In the data rows, the value 128 means zero.
Here are some points, one per row:
[136 116 207 162 137 167 129 144 181 143 151 107 150 136 112 152 118 176
 110 156 127 100 177 161 161 126  67 185 156 137 157  81 162 129 158 124
  83  90 104 112 161 106 105 157 127 177 103  86 149 153 116  98 127 116
 124 130 153 164 203 110  96 148 194]
[153 130 173 142 144 113 105 144 110  97 103 124 108 143   0 161  77 101
 148 114 129 135 147 149 200 115 102 106 148 100 128 134 116 134 111 122
 127 162 161 114 134 120 106  84 127 134 131  87 117 170 164  84 131 114
 123  91  92  92  77 182 128  88  88]
[120 149 117 123  86 143 171 104 169 176 133 127 101  88  90 196  89 121
 183 120 162 144 139 105 157  95 141 118  98 164 136 149 134 139  41 158
  99 177 129 154 157 163  91 176 182 143 143 152 176  97 128 175 117 134
 144 155 166 173 134 143 148 147 157]
[189 190  94 135 125 130 137 121  94 116 104  93  88 118 124  68 190 116
  89  96 119 123 118 176 167 100 117 142 143 156 124 112 129 164 121 154
 127 168 139 178 111 157 142 159 107 194 136 122  72 101  70 116 206 123
  90 115 176 139 104 150 118 160 156]
[ 98  75 122 142  96 106  75  97  96 125 106 184  89 168 136 126 128 148
 136 119 129  76 102 121  89 113 102 169 148  76 101 164 147  98 111 110
 113 197 113  99 103  97 160 230 145 123 114 109  99 109 121  78 117  88
 173 141 141  94 111 128 141 115 150]
[123  94 162 117 142 125 102 136 111 149 128 114 138  93 211 111 124 144
 136  93  88 170  88  99 160  98  95 113  88 111 150 116 157 105  88  83
 124 128 110 112  93 129  63  75 100 168 142 139  85 105 162 122  96  61
 121 141 142  88 124 163 137 111 120]
[139 105 110 153 154  74 148 128 183 121  91 108 176 156 156 160 164 113
 115 127 129 117  90 109 156 145 112 102  89 100  90 101  48 108 141 217
 128  97 130 143  89 125 125 112 228 132 141 148 135 107 129  66 139 110
 150 102  99 111 174 141 164 136 139]
[ 58 111  93 104 104 169 106 139 115 160 145 124 160 138 115 117 101 117
 101  93 145 145 149  67 146 153 155 121 185 145 148 106  92 145 175 175
 191 123 162  97 174 180 165 126 116 156 128 111  85 172  92 146  81  80
 162 117 135 162 129 170 179 168 157]
[ 95 135  83  98 200  80 164 147 108 168 156 142 165 110  95  88 116 147
 168 152 122 125  63 139 155 156 106 116 137 149 182  94 100 156 165  68
 116 181 123 103 123 129 156 159 175 123 152  81 148 152 120 163 153 171
  84 164 128  95 147  93 120 163 126]
[111 113 160  87 152 109  90 123  91 101 123 116 121 147 139 140 138  96
  96  96  80  85 126 147  97 138  99 125 127 113 133 164  84 126  94 143
 151  96  93 112 103 181 125 127  77 212 116 136 226 119 170 116 109 215
 101 171 106 161 109 121 164 145 124]
[ 79 108  63 171 161 221 134 157 103 107 167 112 113 126 132 152 152 110
 138 107 128 120 121 237  88 140 114 131 182 111 174 110 138 123 122 147
  99  86 167 151 121 101  84 102 156  79 132 152 120  83 168 120  95 133
 128 130 166 100 102 132 156 151 110]
[128 137 116 179  89 147 130 132 200 102  87 145  70 120 110  96 182 174
 172 113 147 123 110 115  86 130  93  99  85 158 149 170 128 133 161  76
 155  97 189 125 119 193 185 119 124 144 119  98 126 143 186 147  97 144
 139 134 133 124 191 157  92 105 102]
[ 92 197 163  96 180 176 123 151 120  99 165 156 105 135 100 103 155 103
 109  82  95  91 127  96 142 144 183 120 109  86 110 158 180 100 100 129
  86 124  98 137  91 129 138 130 158 105 122 178 100 161  82 154  96 123
  99 103  97 137 221 132 136 104  92]
[131 112   0 140 137 114 112  93 166 118 134 144  97 122 165 153 116 106
  82 162  99 120 209 102 195 111 113  89 133 163 104 167 152  87 114 100
 121 131  97  99 155  99 126 113  97 113  87 121 125 117 129 129 113 143
  89 114  75  93 132 116 113 181 126]
[149  82 160 144 105 160 165 154 138 138 131 130 142 118 158 120  75  98
 122 157 165 107 158 182 138 157 161  86  93  97 114  92 138  98  81 117
 181 147 147 154 117 107 181 134  56 100 177  83 114 111  72 146 160 187
 169 178 117 103 181 151 163 121 128]
[114 194 115  87 111 165 105 147 128 117  81 163 158  97 137 119 113 182
 117 155 129 199 103 142 140 203 124 165 138 135  54 149  84 122 106 147
  71 109 105 193 164 141 138 123 113 135 111  82 127 155 136 142 118 151
 162 127 142  74 101  89 135  97 154]
[135 160 120 111 149 107 105 128 181 129  83 141 152 126 136 154 105 153
 206 131 175 107 131 168 137 135 206 123 131 112 117 168 144 213 153  90
 168  78 118  85 100 108 122 122 101 149 161 179  80 100 102  92 106 112
  86 129 110 160  94  81 137 118 175]
[100 187 159 130  48 152 183  62 126 133 101  77 118 161 119 159 134 115
 131  96 102 196 111  87 131 103 132 180 137 116 136  91 142 117 193 111
 162 172 102 120  81  83 113 117 101  89 138 130 110 125 161 104 123 189
 138 124 106 129 131  68 150 172 107]
[186 102 127  61 172  98 173 139 140 103 135 104 151 139 169 166 134 166
 129 143 144 178 119 143 128  71 133 135 187  79  90 137 179 116 177 156
  90 137 188 113 136 186 128 190 104 117 119 155 133 157 136 169 131 132
 164 168  92 134 122 150 106 126  68]
[116 131 185 151  85  97 116 149 121 139 112 117 117 159 150 151 150  83
  80 169 171  96  68 122 122 133  92  96 124 112 104 137 134 127 116 108
 104  93 111 100 126 112 138 113 113  76 110 158  99 155 173 233 155  97
  79 104 133 130  86 148 149 151 162]
[132 123 131 116 106 141  76  85 128  80 153 193 167 108 114 153 146 172
  96 196  89 138 157 137  87 102 161  93 123 120 119  72 156 123 157 104
 139 177 148 160 115 161 154  76 170 130 174 112 172 102 134 139 168  78
  85 108 159 180 118  92 172 121 121]
[121 137 120 131 136  97 176  74 162 131 192 157  87  73 142  95 122 107
 145 140  83  86 107 129 169 172 116 133 129 147 127 133 165 130 176 168
 173  75  84 118 153 111 115 151 103 108 183 149 161 161 146 120 173 114
 198  96 184 135  81 135 123  61 105]
[202  97  97  50  58 100 129 141  80 127 128 114 128  57 105 137 161 119
 116 142 136 122 126 149  93 152 157 157 126 132 210 143  55 108 124  89
 114 111 100 129 146 105  98 135 131 102 106 118  93 110 126 121 129 116
 154  74  91 188 178 136 125 104 119]
[ 93  90 122 152 154 101 147 138 111 188 118 182 112 128  98  81  86 138
 114 103 135 164 203 129  73  97  87 147  74 100 109 133  77 139 126 199
 145 122 143 127 117 137  78 113 102 101 109 142  88 142 131 156 180 119
  88 138 130 168 139  48  81  93 112]
[105 124 137 160 189 118 183 170  81 117  99  95 142 139 127 178 117 120
 125 136 148 112 121  66  46 117 110 119 114 232 120 127 169 113 122 107
 104 110  99 147 122 119 141 137  90 136 109 133 119 102 113  81 138  89
 117  96 104 114 108 134 161  93  97]
[118 107 135 141 118  99  94 154 146 148 111  86 129 157 138  78 163 131
 121 110 103 143 103 112 102  94 140 111 102  95 100 104 146 147 123  99
 112 137 138  96 248 115 105  99 130  79 101 144 176 100  44  95  89 213
 112  93 175 131  98 153 124  87 124]
[125 137 162 175 135 110  98 161 102  86 180  60 113 111 150 130 142 153
 124 114  91 109 173  82 132 124 202 120 113 141 116 144  83 176 130 141
 125 120 137 146  91  87 145 130 155  82 107  62 145 100 139 157 120  95
 162 197 115 132  81 130  47 150 149]
[182 117 139 114 127 137  86  68 125 107 174  93 146 187 155  93  99 136
 159 158 184 119 129 101 119 164  89 191 158 178 149 121 116 148  67 130
 182 141 177 165 122 108 128 102 157 136 145 185 159 165  87 159 105 124
 124 107 120  93 134  89  85 139  90]
[180 153 140 141 108 154 148 126  97 188 120 206 167 153 138  76 116  68
 139 135 159 159 137 137  95 124 201 118 134 148 161 134 156  85 161 143
 121 124 100 121 137 122 157 102 171 170  93 161 173 138 174  84 143 143
 143 165 124 108 101 169  61 154 159]
There is one direction along which these points spread out most. Where along it does each point below lie, from 0 to 99? 50 is the average, and the first point above lies past it. One standard deviation of the points above along it is 16.
[ 95 135  83  98 200  80 164 147 108 168 156 142 165 110  95  88 116 147
 168 152 122 125  63 139 155 156 106 116 137 149 182  94 100 156 165  68
 116 181 123 103 123 129 156 159 175 123 152  81 148 152 120 163 153 171
  84 164 128  95 147  93 120 163 126] 76
[153 130 173 142 144 113 105 144 110  97 103 124 108 143   0 161  77 101
 148 114 129 135 147 149 200 115 102 106 148 100 128 134 116 134 111 122
 127 162 161 114 134 120 106  84 127 134 131  87 117 170 164  84 131 114
 123  91  92  92  77 182 128  88  88] 37
[180 153 140 141 108 154 148 126  97 188 120 206 167 153 138  76 116  68
 139 135 159 159 137 137  95 124 201 118 134 148 161 134 156  85 161 143
 121 124 100 121 137 122 157 102 171 170  93 161 173 138 174  84 143 143
 143 165 124 108 101 169  61 154 159] 65
[182 117 139 114 127 137  86  68 125 107 174  93 146 187 155  93  99 136
 159 158 184 119 129 101 119 164  89 191 158 178 149 121 116 148  67 130
 182 141 177 165 122 108 128 102 157 136 145 185 159 165  87 159 105 124
 124 107 120  93 134  89  85 139  90] 68
[120 149 117 123  86 143 171 104 169 176 133 127 101  88  90 196  89 121
 183 120 162 144 139 105 157  95 141 118  98 164 136 149 134 139  41 158
  99 177 129 154 157 163  91 176 182 143 143 152 176  97 128 175 117 134
 144 155 166 173 134 143 148 147 157] 73
[202  97  97  50  58 100 129 141  80 127 128 114 128  57 105 137 161 119
 116 142 136 122 126 149  93 152 157 157 126 132 210 143  55 108 124  89
 114 111 100 129 146 105  98 135 131 102 106 118  93 110 126 121 129 116
 154  74  91 188 178 136 125 104 119] 55
[118 107 135 141 118  99  94 154 146 148 111  86 129 157 138  78 163 131
 121 110 103 143 103 112 102  94 140 111 102  95 100 104 146 147 123  99
 112 137 138  96 248 115 105  99 130  79 101 144 176 100  44  95  89 213
 112  93 175 131  98 153 124  87 124] 32
[136 116 207 162 137 167 129 144 181 143 151 107 150 136 112 152 118 176
 110 156 127 100 177 161 161 126  67 185 156 137 157  81 162 129 158 124
  83  90 104 112 161 106 105 157 127 177 103  86 149 153 116  98 127 116
 124 130 153 164 203 110  96 148 194] 67
[ 58 111  93 104 104 169 106 139 115 160 145 124 160 138 115 117 101 117
 101  93 145 145 149  67 146 153 155 121 185 145 148 106  92 145 175 175
 191 123 162  97 174 180 165 126 116 156 128 111  85 172  92 146  81  80
 162 117 135 162 129 170 179 168 157] 70
[132 123 131 116 106 141  76  85 128  80 153 193 167 108 114 153 146 172
  96 196  89 138 157 137  87 102 161  93 123 120 119  72 156 123 157 104
 139 177 148 160 115 161 154  76 170 130 174 112 172 102 134 139 168  78
  85 108 159 180 118  92 172 121 121] 63
[ 92 197 163  96 180 176 123 151 120  99 165 156 105 135 100 103 155 103
 109  82  95  91 127  96 142 144 183 120 109  86 110 158 180 100 100 129
  86 124  98 137  91 129 138 130 158 105 122 178 100 161  82 154  96 123
  99 103  97 137 221 132 136 104  92] 33
